Each path below is one point turned by a fixed rotation once a step. After each direction that follows a path, write how fast that rotation turns it, in degrees a step (0 if it stays still).
Each turn is a multiple of 5 degrees from 10 to 175, or 0.
Each row of a path follows its step; steps can be skipped.

step 0: [ -3  -2 -31   2  -7   2   8  -7 -14 -15  17  -8  -1  -1   5  -6  -9   2
   9  -2  11  -4 -12  18  -1   9  13  -3   9   4  -3   1  11  12  -8   3
   4 -16   2 -19   6  -4  -5  -8 -25   4  -3   5  39  10  -5  12  -3]
step 1: [ -3   6  14   1  12 -22   5   5 -14 -10   7  18   2  -3  -1  13  -3  15
  10  23  12  -2 -15   2  -1   1  12  -7  -7  -1  -5   0  16 -13 -15  -5
  -2   7  -6  23  -1  11  23   2  -4   3  30  -1  -7  16  -4 -11  -3]
step 2: [ -2  21  12   6  -7  20   2  12   2   9  -5   1 -12   6 -10  -1 -13   3
   1  -2 -12  -3  10   2  -5   8  -4  -1 -14 -28 -24  -1  -4  -4 -25   6
  -2 -15  -9 -12   2   2 -11 -12   1 -30  -6   8   1  22  -4   1  -3]
step 4: [ -4   1 -24 -11  -5  -1  20   8 -12   8   9  21   6   2 -22   0   6  11
  -5  17  -5  -8  -2 -28  -4 -16  16  -1 -17   8  -9  11  -1  23 -15  -6
  -9  -7   2   0   4 -14   1 -11   5  15   5  13  11  -1  -7 -10  -1]
step 5: [  6  37   9  21   0   7  -3   7 -12 -16   0  -5   1  -4 -15  12  -3   6
  -2  -8  -6 -11  13  -5   2   7  -1  16  -2  -1  19 -12  -4  -9   1   3
  -3  19   7 -10  -4  -3  33   2  -2   2   2  13   7  22 -10   7   4]
step 6: [ 10  -5  12   8  -1  -2   2   4  -8  25  20   5  -5 -11  -6 -12  16  -3
  -5   5  17   2  19  10  -8   7 -17  -1 -14 -12  -7  -1 -10   3  10 -23
 -17 -13  -7   7   6   7   5  -2   5 -13 -10 -15   2  -5 -31  -5   5]
step 7: [ 16   5  -3 -10   3 -14  12   0  -4   8   8 -16   3 -17  -9 -21 -10  -8
 -14  -7  20  -2 -15  -8  16 -13  -1  10 -10 -16  -4  -2 -18  15 -12  20
  -2   9   8 -12   0 -12   8   9   5   3  -4  12  -6  -9  18   2 -18]
step 8: [ -5  15  -5  -6 -17   5   5 -15 -15 -13   0  -5  17 -14  -5   8  18 -12
  -3  33   4  -8 -17  -7  -2  19   7   5  16   7   7   7 -12   2  17  -4
   5 -16  -5   0 -10  -1  10 -10 -13  -2 -11  13  15   0 -12   4  -1]
step 9: [ 13  10  23   4   3 -29  11  -9  -8  19  -5  12 -18   9  -4   6 -15  15
  -9   5   5   0 -11  -5   7 -10   1   3 -14   4   9 -23   8  10  14  -5
   4  -1   4  10 -11  10  13  -6  -5 -20  -3  -1  -1   8   1  -4  25]
step 10: [ -6   6   4  -1   3  16  11   2 -12  12  10 -29   4 -16   2  -6 -25  10
  -3  -4  -1   4   7  10   1   9 -13   7  22  -1 -17 -10  -8  15 -16  -2
  10 -11  -2  -4  10  17  -9   6 -11  -1 -22  10 -17   3 -14 -13  -2]
step 11: [ -7  -6 -11  -5 -19 -20  -1  -2  -5 -25  20  -1   3 -11   1 -25   1   2
  -9   0   5   2 -26   5   5  -7  -9  -1  -7  -9   5  12   4  -7  20  -5
  -3  -9  21  -8  -3  20  -8  -8  -9  -1  22   8  -6   6   1 -14  -1]
Speeds:
[-4  1  1 -2  1  0  3 -1 -4 -4 -2 -9 -3 -5  1  1  5 -2  5 -2 -4 -4 -1  2
  2  0  1  5 -2 -3 -4 -6  3 -1 -3 -3 -1  6  0  5 -1 -2 -1  1 -1  4 -2 -1
  1 -3  1  1  5] : 155
[-1 -4 -4 -5  6  0 -2  6 -1 -2 -1  1 -2  3 -4  3  2  0 -3 -1 -2  2  2  3
  3  1  3 -6  0 -6  0  0 -2 -3 -4  2  2  3 -1  0  2 -3  1 -6 -6  1  2 -6
  1  6 -3  0  0] : 25
[-3  1  2  4  2  4  1 -3  0 -2  0 -1  2  2  0 -3  6  2  3  1  0  4 -6  2
  7  3  1 -3  4  0  2 -1 -3 -3  2 -8  0 -5  3 -4  4 -3  1  5  2  3 -1 -3
  0  6  0  2  1] : 140
[  0   0  -1   3   2   4   2   2  -2  -1  -3  -1  -2  -1   0   3 -10   1
   2  -2   0  -1   3  -3  -1  -1   1   0   0  -3  -2  -1  -7  -1   4   1
  -2   0  -5  -5   0  -4  -3   4  -6   5  -3   6  -1   3   5   3  -2] : 140
